Each row of this table is followed by its label. One hidden rule gives the labels. It looks at one to three of the table's principal directions, none of them among the few with the most spread.
ndarray[-68 -56  24 -53   8  79 -39 -37  11   7  29  16  21 -14  22  -5  -3 -82
        -23 -59  14  33 -38 -49 -38  21 -10  91  30  30 -11   6   6  89  59  40
        -35  -7   3  42  19 -44 -23 -10 -10  -9  62  14] e
ndarray[ 65 -55  20  -2 -26 -22  72  27  13  47  19  10  15  -5   0  -9 -10   3
         14  68 -38  91  49  -9 -20 -10 -43 -24   3 -27  11 -32 -19 -54 -20 -14
         63 -48 -83 -12  43 -32 -93  91  -2 -69 -82 -19] f
ndarray[ 41  66  33  60 -78 -21 -56 -44 -36  -5   2 -24 -48 -90 -70  25 -43  16
          9  19  46  25   3 -19  23  83   5  29  -8 -19  31 -83 -26  -7 -45  -5
         39  49 -32 -14 -12 -13 -61 -41  10 -38 -51  11] f
ndarray[  20  -27 -106  -30   35   -7    3   10   10  -19    3  -17   -6   43
          76  -16   -9  -28  -40   -5  -57  -35    7   57   32  -52  -15  -41
          13    3   21   76    4   15   80   40  -37  -18    8  -42   58   77
          94  -14  -52   31   50   26] g
ndarray[ 70 -58 -66 -30   3   6  -8  -9  21 -15  43 -18 -62 -55  29   7 -16 -26
        -38  28 -56  -9 -16  42  55 -10 -39 -63   8  -9  43  34  -8  20  61  53
        -45 -38 -53 -69  65  72  56 -77 -12 -22  58  70] d
ndarray[-33  19   9 -19  23 -66 -43 -43 -61  -7   9 -35 -26 -27 -41 -10 -16 -21
        -22  -2  53  16  18 -37   3  98  17  80  -1 -27   3 -24   0  33   2 -14
          8  56 -18  22   9 -62 -84 -37 -19  -1   1 -18] k
ndarray[ -49   35  -62   45   82 -124   36   -8  -62  -20  -26   -6   27  127
          73  -11  -14  -26   -3   -9   86  -62   77   32    3  -22   49  -27
          37  -18  -31   -7    3  -48  -33  -22   -4   66   32   46    9  -22
          87   56  -46   41    2  -78] f
ndarray[ -2  63  13  48 -58   5  -6 -44 -10 -12 -37   5   1   7 -49  -7 -12  13
          4  15  -8  19 -14 -24  -9  49  45  36  14  -2 -11 -38  -1  -9 -36 -31
         22  33  53  26 -47 -50 -59  -9  -6  18 -19  -9] g
ndarray[-14 -63  18 -43  41  46 -10   3  27  30  40  -2  16 -34  11  15   1 -21
        -14 -23  10  11 -20 -38 -11 -14 -39   8   7 -10  33  13   3  69   9  45
        -27  -7 -43 -14  71  12  -6 -26 -12 -11  32  13] h
ndarray[-49  83  68  69 -33 -53 -31 -83 -12 -23 -14   1   7 -28 -33  10 -17 -29
         20   3  54   2 -44 -23 -26  31  49  17  50  -8 -14 -49 -35  24 -70 -39
          7  38  30  39 -47 -72 -27 -25  27  29 -21 -51] i
ndarray[  0  -7  -3   0  -8  27 -43 -19  -6 -23  -6 -22  21 -31  -1  -7  12 -26
        -23   1 -37  22 -61  23 -15 -37 -37  32   7  -4  20  33 -27  37  32  19
         -1 -49  -2 -33   9  32  31   9  19  11  16  -5] k
ndarray[-10  38  36  92 -18  18  77  33  41  29 -60  32  52 108  24  16  22  35
         32   8  14 -23   8  -2 -30 -52  34 -58  25  -7 -28 -37   8 -43 -77 -29
         12 -13  92  33 -34 -18  52  52  13  14 -17 -14] d
ndarray[  63   59  -35  108  -42  -95  119  -11  -14  -29  -69   61    0  123
          19  -43    3   24   54  108  -22   21   62   66   -8  -70   60  -85
          43   -9  -64  -41  -12 -127 -110  -98   52  -12   51   28  -92  -52
          43  127  -20  -17  -82 -104] j
ndarray[ -8 -15  -5 -41  35  12 -17 -12  -6   6  20 -11  -6 -52  -3  17   4  -5
        -23 -12  10   6 -34 -33   5  -4 -24   2  -2  -5  24  18  -3  49  10  15
        -32   7 -35 -25  40   9   0 -51 -11   3  27  16] h
ndarray[-53 -50   5 -69  74  12  -6   6  19  19  40   2  27 -17  49 -10   2 -58
        -13 -37  -3  -6 -26 -17 -15 -36 -32   8   3   9   6  54   0  60  57  30
        -34  -6 -28   2  57  -2  14   2  -7  22  34 -11] f
ndarray[-13  46  52  63 -52  -6 -25  24   1  -1 -24  -7  20  26 -27  31 -17  23
         31 -10  27 -26  31   5 -11  28  32  -4   7 -15  23 -24   4 -29 -30 -22
         48  18  31  21 -38   6  -5  38  28  27 -47  -9] f
ndarray[-17 -49  16 -55   7  22  -5   3  32  18  14 -12  25 -26   4  -7   6 -30
        -20   5 -53  30 -19  -8 -15 -12 -32  10  10   1  20  40  -5  33  64  12
          3 -44 -31 -12  41  -7 -45  14  22  15   3  14] k
ndarray[-66 -14  -4 -24  46 -34  20  11 -12  30  -9  12  25  66  49   1 -20 -42
          6 -27  43   3  47 -26 -21  11   7  18  25   2  -6  12  10   5  42  -6
          6  28   1  43  22 -48 -21  50 -19  20  -4 -31] h
ndarray[ 33 -27  -6 -59   6  64 -27  20  -2  -4  28   0 -21 -47 -42  -6  27  32
         -7 -13 -13   0  -5 -17  15  26 -12  45 -59  26  -5   8  32  17  16  13
        -20   8 -18  -3  -9  17 -26 -37  -5 -28  33  49] h
ndarray[ 40 -60  27 -46  12  62   4  66  38  16  29  11 -33 -34 -33   3  32  28
         16 -12 -35 -15  -7 -14   9  15 -32   3 -60  -4  19  28  42   9  21  16
        -26 -27  -9 -22   2  30 -19 -39  11 -29  40  56] k
ndarray[-20 -45   2 -29   8  61   3  19  10  35   5   1  20  11  11  28  -7   7
        -11 -31  13  16   8 -45 -12  10 -19  13   1   8  14 -14  11  18  21  38
         -2  -4 -17   5  35   4 -25   1  -5 -12  13  25] h
ndarray[-72 -54  71 -59  29  19 -33 -51   5   4  53 -13  57 -69   0  -4  15 -79
        -30 -23 -12  68 -82 -53 -61  -9 -38  69  38 -21  12  46 -28 106  23   9
        -10 -41 -37   3  42 -50 -50 -14   4   9  19 -22] i
ndarray[ 86  43 -16   0 -36   4  31  12  40   1 -43  32 -23  10 -59  -3  11 121
         65  62 -18  18  38  15  17 -31  11 -42 -41  50 -20 -46  -1 -69 -78 -43
         39   8 -37   0 -57  12 -75  35  26 -28 -72 -43] g
ndarray[ 12 -69 -15 -71  25   7 -20  -6  17 -29  37  -2   0 -14   1 -20  22 -42
        -15   6 -54  13  -9  21  -6 -13 -23  27   4   4  17  73  14  36  63   4
        -24 -39 -34  -9  19   7  -8  -3  -6   7  49   9] i
ndarray[-42 -56  64 -16 -18  69  16 -24  22  14   6  21  47  -9   5 -25  46 -61
        -22  14 -43  80 -71 -24 -67 -33 -18  58  45   2 -33  26 -14  71  17 -10
         -9 -92  30  18 -22 -64  -7  41  21 -19  27   4] d
ndarray[ 13   2  -8  24 -22 -22   1  26  12   8  -9  -7 -19  27   3   3 -13  16
         11  -2   9 -26  52  29  19  24   8 -17   5 -11  18   2  11 -20   9   3
         13   7   9  -6   2  25   7   0  -3   2 -12  18] d
ndarray[ -4 -85 -54 -87  60 -28 -15   6  -3 -11  41  -8  17   9  54  -2 -15 -58
        -24 -10 -10  23  39  23   3 -28 -47   9  31  -4  48  82   0  33  83  20
         -8 -18 -92 -18  80  33   6  31 -28  10  23 -11] e
ndarray[-47 -15  63  16 -29  63  13 -25   1  25 -17   8  61 -32   6  24  27 -32
        -28  -1  -9  75 -87 -50 -67 -49 -24  18  54  -4  -7 -12 -37  48 -19  -3
         -3 -73   5  -4  -2 -40   7  35  32  -6  -7  -1] i
ndarray[  0 -29   7 -17  16   2  -7   3  -5  -1  24 -10 -12   8 -18   4  -4  19
          4 -12  22 -16  27 -12  12  45   4  16 -27  -2 -10 -30  17 -15  -7  22
          6  18 -12  17   4  -5 -37 -30   5 -22  14   7] h
ndarray[-63 -35  70 -15  33  -6   2  36  -3  64  12   0 -12  17 -23 -23   7 -33
         13 -37  62  -6  59 -62 -25  86   2  87 -16 -40   2  -5  49  57  19  -3
         -1  45  35  39  20 -79 -64   0 -38 -20  12   3] i
ndarray[-13 -46 -14 -40  37  24   6  31   6  21  13   1 -14  16   6 -15  13 -14
        -16 -30   6 -21  24 -16   7  31  -6  33 -18   0   2  20  38  25  42  25
        -35  14  12  10  29  -6  -7 -24 -24  -4  51  38] e
ndarray[-12  74  21  19  16 -56 -45 -15 -37 -26  -8 -26 -53 -13 -54 -15 -12   8
         14  -6  40 -52   1 -10  35  93  35  46 -58 -22 -13 -32  21  -6 -10 -25
          5  78  53  21 -38 -33 -37 -70   1  10  12  -8] h
ndarray[ -92   33  119   11  -46   23  -47  -29   25   10  -25  -35   56  -14
         -61   -2   38  -28  -22  -36  -11   26  -69  -51  -70   75   34  109
          28   -9  -12    2   -6   78   11  -28    6  -28   76   54  -35  -85
        -110  -27   58   51   14   25] f
ndarray[-54 -58  51 -41  50  51  46  36  29  27   7  29  34  42  38 -47  63 -47
         -5  -1 -32  16 -39  -2 -43 -48  -9  30 -11  15 -70  43  18  42  37 -12
        -26 -74  64  36 -30 -52  37  50  23 -14  45   3] k
ndarray[ 38  76 -29  43 -12 -21 -20  18 -10 -39 -44 -13 -45   1 -27 -14  13  41
          9  13 -26 -60 -26  45  37  -5  20 -19 -43  -8   2  14   9 -26 -15 -23
        -13  16  65 -33 -47  50  58 -37   3  28  10   4] i
ndarray[ 25  39 -74  -8  31 -60  -2 -33 -31 -71 -26   8  14  35  38  -3  -1 -11
         -8  32 -12   7 -23  56  10 -72   8 -32  29  22  -5  35 -31 -30 -12 -43
         -6  -8 -29  -5 -18  30  58  41   5  34   0 -59] k
ndarray[-19  32  15  14 -30   2 -16 -24  12 -33  -4   4  12 -40   2  12   9  -3
         -3 -10 -22 -14 -56  26  -2 -40  11 -39  25  17  -5  25 -24  -3  -6 -15
        -14 -27  11 -16 -35  24  48 -24  40  38  -2   6] h
ndarray[-13 -53 -13 -20  48  20  22  22   4  17  20   6   2  60  25  -6   2   4
          4 -21  25 -20  34 -13   1  16   2  12 -22   4 -27 -21  24  -5   1  39
        -11   9  10  30  16  -7  -2  -1 -16 -27  36   0] h
ndarray[ 70  73 -85  55  -9 -28 -16  17 -28 -12 -24 -12 -85   1 -12   2 -31  58
          7   2  35 -87  53  36  81  37  32 -43 -46   5  14 -42  22 -47 -23  21
        -23  90  25 -29  -2  65  64 -60 -41  -2   9  34] h
ndarray[  5 -11  20  37 -22 -23  15  -4   4   1  -4   1  24  42  -3  16  -7   2
         11  15  19  15  38   2 -19   9  14  -6  39 -23  14 -18  -4 -14 -40 -14
         28  -6  -8  17   1 -15 -16  35  -2  -4 -23 -19] h
ndarray[ 46 -80 -12 -59  43  31  16  78  30  35  39   6 -38 -15   9  17  16  20
         12 -10 -13 -23  35  -8  17  -6 -44 -30 -44  -8  39  43  39  13  40  34
        -35 -18 -47 -35  45  51  13 -22 -22 -31  37  50] j
ndarray[  28   49 -105   79   12 -111   80  -58  -16    5  -15   18   68  113
         101  -21  -31  -34    3   34   39   10   88   54  -17  -86   39  -62
          91   27  -27  -15  -43  -60  -49  -12    8   49  -22   41   42  -29
          61  108  -77   22  -45  -66] d
ndarray[ 18 -14  31   5 -28  45  12  16  56  29   4  30  -2  22 -36   5  10  60
         57   7   9 -12  53  -8  -4   0  14 -11 -13  24  -7 -10  29   0 -30  -2
         17  12  12  20 -35  -7 -29   4  -2 -17 -16   4] d
ndarray[-35 -38  11 -53  26  48 -33   7  26   2  28  -8  24  -7   4 -15  16 -22
         -8 -32 -37  -1 -32  -7 -20  -4 -16  48 -11   5   9  70  13  69  56  26
        -16 -20  20  -1  10  11  -8 -19 -10  27  41  14] g
ndarray[  9  76 -30  71 -35  -8   6  19 -16   8 -54 -22  -8  66   8 -18  -5  24
         -9   4  -5 -36  21  27  16  30  44   8 -20   0 -29 -34   6 -32  -1  -2
         17  25  96  16 -29   6  28  13 -16  13 -11  23] i
ndarray[ 15  -1 -97 -72  11  17 -22   5  -9 -40 -21 -18   8  30  14 -29  21   4
        -48 -14 -68  -6   2  36  19  -9   6  38 -17  40  -5  72  21   1  88  -3
        -22  -6  10  -6   6  40   3  -5 -27  40  42  38] i
ndarray[-29  95   6  54 -20 -10   9 -15 -18 -26 -66  22  13  21   2 -15   0   8
         14   9  -1  -7 -53  18  -1 -35  29 -12   3  16 -39 -17 -21 -38 -32 -50
         15   7  72  12 -73 -14  40  32  35  37 -32 -44] j
ndarray[-44 -32 -32 -62  69 -32  34  -4 -11   4  12  -3  34 -15  88   8   7 -68
        -53 -11 -22  33 -63  -6 -19 -69 -34 -40  46   4   1  59 -37  28  52   2
        -46 -52 -51 -19  62   3  38  12   8  30  24  -2] f
ndarray[  2 -48  -1  36 -20  35 -16  -7  13   9  13 -27  39  45  13  -6   8 -24
        -15  -7 -22  11   8  17 -32  -7 -19  42  24 -28  19  22  -4  42  22  51
         10 -40  34  -8  29  16  29  15 -32  -9  30  15] k
ndarray[ 35   3  23  22 -32  27  10  33   7  13 -15 -11   5 -17 -34  28   6  85
         16  16   2   1  11   4  16 -20 -24 -44 -37  -8   5 -50  -7 -57 -51   6
         46 -24 -24 -34  -7  47  -4   6  40 -34 -56   3] f
ndarray[-26 -27   7  -5  11  -3 -22 -14   3  -5  26   0 -11 -13  11  -6  -3 -44
         -6 -26  20 -26   9   7   4  11   0  13  17  -4   8  19  11  32  30  19
        -27  10   4   3  15  -4  35 -26  -9   7  37  13] f
ndarray[ 14  28 -37   7  -3 -10   3   6 -30   6 -20   1 -27 -21   1  29 -33  50
          4  -1  34  -7  12  -7  32   2  -4 -46 -13  17   4 -53 -17 -54 -26  15
         11  28 -45 -20   3  33  -3  -4  17 -10 -39  -9] d
ndarray[  6  52  25  62 -38  21  32  22  20  21 -51   4  31  44 -25  16  14  86
         30  14   8 -15  13   0  -8 -28  23 -39 -15   8 -25 -51  -2 -52 -72 -18
         40  -2  49   8 -45   8   4  30  27   3 -55 -15] h
ndarray[  2  20 -55 -17  11 -38  21  27   0   0 -17 -14   4  26  48  10 -12   7
        -16   1 -27 -30  24  33  27 -29   4 -67  -2  16   3  29  -4 -48  55  -4
          0  -3  -8 -15  20  37  34  14   5  37 -15  20] j
ndarray[-33 104 -39  68  -4 -20 -16 -15 -44 -11 -51 -11  -3  65   7  15 -34   7
         -2 -41  52 -66  14 -23  18  51  62  13 -12   2 -12 -45  18 -31  -8  -1
         -5 100  96  37 -24 -16  29 -29 -39  48  15   1] i
ndarray[-17 -67 -27 -45  11 -20 -31 -35   9  -4  46 -12   1  -9  32  -3 -39 -74
        -22 -16  -7  23  32   5   0  25 -23  28  52 -15  50  49  -4  53  74  36
         -5   4 -57  -7  73   1 -27 -11 -39   9  25   3] k
ndarray[ 23  -5   9  29 -12 -17  16   0   5 -22 -10  -1   2  13  -5  -5  16  17
          7  34 -19  -3  -4  35   3 -41  -6 -36   4 -20  -7  -5  -9 -29 -39 -17
         17 -38   6 -22 -16  20  42  17  16 -14 -18 -27] g
Here are more rows. What is the label of each one?
ndarray[ -80   20   -7   11   46  -19   67   38  -51   27  -56   22   72   52
         116   31    3  -48  -25   -7   28   31  -46   -8  -42 -119  -18  -73
          46   20  -39   -7  -49  -52   17  -26    4  -61   -8   10    0  -12
         105  127   51   26  -46  -49] -> j
ndarray[-24 -51  13 -40  39  40  -6   8   8  20  35   3  13 -51  17  23  -2 -25
        -19 -38  11   5 -36 -41  -7 -22 -44  -6   7 -18  38  25   3  51  12  35
        -33  -3 -39 -30  63  23  20 -37 -15  -1  28  16] -> h
ndarray[-17 -18 -47 -25  33 -27  10  27 -14  26   6 -17   6   9  54  35 -31  -7
        -23 -29  24 -19  38  -5  21  -7 -22 -49  13  -4  36  15  -3 -18  50  31
         -7  17 -49 -22  69  39  24  -2 -15  19  -5  24] -> k
ndarray[ -16  -28 -107  -21   80  -28   59   88   -3   49  -24    0   19  127
         116   10  -26   -1   -9  -40   32  -64  112   22   26  -36   -4  -61
          -3   13   11   31   34  -48   77   40  -15   38    3   10   77   51
          77   65  -57   29   13   14] -> h
ndarray[-15 -22 -15 -48  26 -21 -47 -24  -1 -17  25 -27   6 -26  -1  -4  -1 -11
         -7  -9 -11   5  -7  15  -1  -8 -28  25   0   0  22  53 -13  42  47  18
          1 -10 -37 -22  23  23 -11 -24  -5  17  11 -15] -> h
ndarray[-60 -35 -13 -41  57  40  13  16  12  25  12  10   1   3  60 -33   7 -76
        -39 -43 -17 -24 -39 -15   2 -15 -12  16   2   1 -14  46  21  62  75  33
        -60  -2  50   2  45  -9  60 -22 -27  20  68  33] -> h
ndarray[ -9 -24  71 -42 -32  55 -12 -11  45  11   9  32   8 -56 -45   3   9 -18
         23  12 -33  53 -38 -40 -32   9 -10  31  10  23  10   9   2  36  14 -26
          6 -30 -28  20 -25 -51 -90  19  46   0  -9   0] -> d
ndarray[ 18  -6   1  -3   8 -22  25  19  -4 -16 -10   2  17  13  -7  11  27  50
         13  22  -1  -5  16  25   3 -54 -11 -48 -12  -1 -11   3  -2 -53 -38 -28
         21 -29 -25 -18 -20  26  30  26  24  -8 -32 -26] -> j
ndarray[ -31   56  124   91  -63   50  -51   29    2   32  -19  -19  -28   -7
        -108  -10    7   11   30  -37   38  -48    2  -56  -15  127   49  112
         -55  -52    6  -60   55   36  -31   -5   20   63  127   44  -61  -64
         -68  -52    4   -1   15   47] -> k
ndarray[  19   22  -55  -17   -6   44   16  -29  -12  -34  -34   11   60    3
          32   14    7   27  -29   27  -42   55  -71   16  -11 -101  -12  -36
          20   56  -28  -17  -52  -37  -28   -6   12  -51  -43   -9  -10   36
          24   64   44   10  -29  -32] -> d
ndarray[-55 -38   3 -27  39  32  41  28  -1  47  -9  20  63  68  55  17  -6 -22
          2 -30  20  30  15 -51 -48 -28  -9  10  17  20 -16  -9   1  -4  23  17
          9  -9  -9  44  25 -38 -23  84  -7   4  -9 -26] -> j
ndarray[  2  70   0  64 -45 -16 -16 -29 -23 -15 -36 -21  22   1 -27   3  -6  30
         -5  14   4   3 -13  11  -5  -1  23   5  13  -9  -1 -28 -25 -18 -48 -16
         32  14  31  -6 -26   3   4  11   5  22 -41 -20] -> d
ndarray[ 15 -30  38 -38 -21  73 -15 -23  10   2  38  19  -7 -69 -42  -3  16  -3
         -1  -1 -12  45 -41 -44 -16  23  -7  47 -19  25 -18 -25   5  34 -16   8
        -13 -10 -26  16 -16 -33 -57 -26   9 -43  18  25] -> i
ndarray[  6 -10   6 -41 -15  -4 -17 -20   4 -28  24  11  13 -17   2  -7   2 -41
          1   9 -33  37 -10   6 -18  -1   4  25  13  22  -1  35  -4   8  35 -28
          7 -17 -31  22 -17 -23 -35  29   5   6  -1  -4] -> g
ndarray[ 31  -5  35  62 -28 -31  39  36   6  12 -17  -9 -12  40 -28   4  16  59
         27  32  15 -21  56  25   9   8   4 -41 -18 -41 -10 -45  11 -66 -62 -15
         42 -20  24 -12 -24   8  11  12  16 -39 -40  -6] -> i
ndarray[-23 -20   0 -33   0   5 -27 -21   4   4  16 -23   1 -26 -13  -3   6 -24
        -32 -24  -8   1  -5 -19  -4  40   0  42  12  -2  15  24   9  48  45  17
        -24   6  -2   1  30 -16 -35 -49 -13  17  36  38] -> f
ndarray[ 78  24 -58  31 -18 -35 -25  12  -8 -12   8 -28 -78 -14 -29  12 -22  54
          8  17  10 -69  63  36  66  44  18 -44 -35 -15  36 -17  22 -29 -10  25
        -11  53  -7 -39  12  63  31 -69 -37 -10  10  39] -> g
ndarray[-29  45  28  62 -18  11 -28   0 -24  11  -9 -13 -21  32 -30   6 -27 -16
          8 -47  55 -55  26 -45   8 105  43  59 -29 -29   2 -57  42   2  -2  17
          2  88  94  43 -12 -42 -14 -49 -36   4  31  29] -> i
ndarray[-33 -44   8 -41  40  -1   4  17  15  29  30   1  -7 -62  46  31 -11 -20
         -9 -34  22  -9 -24 -11   9 -41 -51 -60  14   0  27  22 -20  22  32  37
        -33 -23 -66 -42  59  39  40 -32  23   0   4  14] -> f
ndarray[ 46   4   1  64 -49  20  27  31  15  10 -19  -5  13  44 -12  13   7  58
         17  20 -11 -16  41  23   2 -19   7 -40 -12 -15   0 -36   7 -55 -47   8
         37 -17  28 -13 -13  35  32  29  -4 -24 -34  10] -> g
ndarray[-28   3  58  -7 -22  29   9  14  44  39 -23   3  29 -17 -21  13   9   6
          9   1 -25  23 -24 -35 -30  -5  -8  -2  12   2  17   4  -4  21  11 -14
         12 -26   4   4   5 -28 -61  19  38  25 -26   6] -> h
ndarray[-13 -27  60 -49  11   0  -9   5  13   9  17  -3   3 -31 -48   4  16   5
         13  11  -9  24  -7 -37 -19  37  -6  30 -20   0   2   0  10  10   9 -22
         13 -14 -33  21 -11 -48 -99   1  42  -2  -6  -5] -> k
ndarray[ 21 -31  42 -45 -21  -6   0 -40  18  -3  65  11   4 -80 -15  -3  -1 -26
          0  10  -1  56  -8 -16 -11  21  -7  13   8  27 -18 -29 -22   3 -18  -7
          5 -11 -89  26  14 -43 -88 -11  28 -45 -20  12] -> g
ndarray[ -8 -19 -12 -21  28  35  20  46  -6  12 -13  12   7  69  14 -11   4   9
          6 -12   0  -9  25 -13  -3  20  12  28 -39  15 -30 -16  30 -27  18   7
          8   7  32  40 -15 -12 -20  42   0 -11  15   0] -> k
